In the data rows, zero lies at 4.5, halfway between 4 and 5.
Some points, each followed by its number:
[4 5 8 4 6 9 4 5 5 7 4 8] 0
[4 9 4 5 4 6 4 6 4 7 4 4] 1
[4 4 7 6 6 7 4 4 7 7 6 6] 2
[4 7 5 5 4 5 6 7 4 7 7 4] 3
[8 5 8 5 6 7 8 7 8 4 6 7] 4
[8 4 9 8 9 4 5 5 4 7 7 6] 5
[4 6 5 4 5 6 6 9 7 4 6 6] 6
[4 4 5 5 7 6 5 5 5 5 4 9] 7
[5 4 4 7 4 4 4 4 5 4 6 4] 8
[7 5 5 7 5 7 4 4 5 7 6 5] 9
[7 4 9 4 6 7 4 4 8 8 7 7] 10
[4 4 9 4 6 9 4 6 7 4 5 8] 11
[6 5 4 4 8 4 9 4 6 4 4 7] 12
[4 7 6 5 4 7 4 7 4 4 6 5] 13
[4 7 5 5 4 8 4 7 4 4 6 4] 14
[7 6 4 7 8 7 5 4 4 6 4 6] 15
[4 5 5 5 5 6 5 6 8 9 7 4] 16
[7 5 4 7 5 4 7 6 4 4 4 5] 17
[4 4 5 5 7 5 5 8 9 4 9 5] 18
[4 6 4 6 9 5 6 5 4 5 4 5] 19
[4 7 4 5 6 4 7 5 5 5 4 6] 20
[9 4 4 4 6 9 4 6 4 4 4 9] 21
[4 7 4 4 5 4 7 4 4 7 4 6] 22
[7 5 4 7 6 4 4 4 4 5 4 4] 23
[4 4 4 4 4 7 9 4 7 6 7 6] 24
[5 7 4 4 4 4 7 9 4 4 7 4] 25
[4 6 6 5 8 7 4 8 8 5 4 4] 26
[4 7 5 5 4 5 5 8 4 6 5 4] 27
[6 4 6 4 5 9 9 7 9 4 7 7] 28
[5 5 4 5 5 4 7 4 5 8 6 5] 29
[4 5 6 6 8 4 4 4 4 4 4 6] 30
[6 5 8 5 7 6 4 4 4 5 4 8] 31
[4 4 6 5 7 9 4 4 4 4 4 7] 32
[4 4 7 9 8 6 4 4 4 4 5 5] 33
[8 4 4 7 5 4 8 4 5 4 4 5] 34
[4 5 6 8 8 5 6 4 4 5 6 6] 35
New points follow, each followed by the numbers of its three nearest points above, smallest number first.
[4 5 6 6 4 5 6 6 7 8 8 4] 3 16 29
[5 6 7 5 5 6 4 6 4 4 4 4] 13 14 27
[8 4 5 7 7 5 4 4 4 5 4 5] 9 15 23
[4 4 5 6 5 7 4 7 8 7 8 5] 2 16 18
[5 6 4 5 4 4 7 4 5 9 8 4] 3 16 29
[6 4 8 4 7 4 4 4 7 8 6 8] 2 10 31
[4 5 4 5 4 6 6 8 8 4 6 5] 6 18 27
[4 4 4 4 4 7 8 4 7 7 5 6] 22 24 29
[4 6 5 5 4 4 4 8 4 6 5 4] 3 13 27
[7 4 4 6 8 4 4 6 7 6 4 8] 7 15 30
[4 8 7 4 7 7 7 7 8 4 5 8] 4 6 26
[7 4 8 4 6 6 4 7 8 6 7 5] 2 4 10
[4 7 4 6 7 4 5 9 4 6 4 5] 19 20 27
[8 4 4 5 6 8 5 6 6 5 7 5] 9 15 21
[5 4 8 5 5 4 5 4 5 6 6 5] 2 29 31
[4 6 5 6 5 5 7 6 8 7 6 4] 3 16 29
[9 6 4 4 6 9 6 6 7 6 4 7] 4 15 21
[4 8 6 4 4 4 5 8 4 4 4 4] 13 25 27
[4 4 4 8 5 4 4 6 5 6 5 7] 7 8 35
[4 5 5 7 6 7 7 6 7 8 7 4] 2 16 29
[4 7 6 5 4 4 5 9 4 6 5 4] 3 25 27
[7 4 5 5 4 7 9 4 7 5 8 5] 4 24 28
[4 6 7 7 4 6 8 7 7 6 7 4] 3 6 16
[6 4 6 7 4 6 4 4 4 7 8 4] 2 8 9
[4 4 4 4 5 5 4 7 5 4 4 8] 6 7 20
[8 7 8 4 6 5 5 6 5 5 4 7] 4 20 31
[7 4 8 4 5 8 4 6 8 6 7 7] 2 10 11
[7 4 5 6 6 4 4 4 5 6 4 6] 9 23 30
[6 7 6 4 4 5 4 7 8 4 6 7] 4 6 13
[8 6 7 6 8 6 4 7 6 7 4 8] 7 15 31
[4 5 6 6 6 5 6 5 8 4 9 5] 2 6 18
[7 5 4 7 6 4 4 4 4 4 4 4] 8 17 23
[5 4 5 7 4 6 5 6 6 5 5 4] 8 9 17
[4 4 4 8 5 4 4 5 4 4 5 4] 8 17 23
[7 5 5 7 7 4 4 6 5 5 4 4] 17 23 30
[8 6 7 4 5 4 4 4 7 5 5 9] 7 10 31
[7 4 4 7 6 5 4 4 4 5 4 4] 8 9 23
[7 4 5 8 7 4 4 5 4 4 4 5] 17 23 30
[7 4 7 4 6 7 4 4 7 9 6 6] 2 9 10
[4 6 5 4 7 7 4 5 5 5 4 9] 7 31 32
[4 4 5 4 6 4 4 5 5 4 4 8] 7 30 31
[9 4 5 5 5 6 6 4 6 4 5 6] 9 17 34
[7 6 4 7 6 5 6 7 4 4 4 5] 17 23 34
[4 7 6 5 4 4 7 5 4 5 7 4] 3 20 27
[4 7 6 4 4 4 4 8 4 5 5 4] 3 13 27
[5 5 4 5 4 4 9 4 5 7 8 4] 3 24 29
[6 5 4 4 4 4 8 5 5 6 6 5] 20 22 29
[6 4 4 4 4 6 4 8 4 6 4 5] 13 14 27
[4 9 6 6 4 4 8 6 4 5 7 4] 3 25 27
[6 4 9 8 8 6 5 4 4 6 4 4] 5 33 35
[6 4 4 6 4 5 6 4 5 8 8 5] 9 16 29
[5 4 4 4 4 8 9 5 6 5 7 4] 24 28 29
[6 4 4 4 7 8 4 6 8 5 5 9] 7 11 21
[7 7 6 8 4 4 7 5 4 5 5 4] 17 23 34
[8 4 4 7 6 5 4 5 4 4 5 5] 8 17 23
[7 5 5 6 7 5 4 5 5 9 5 5] 9 15 29
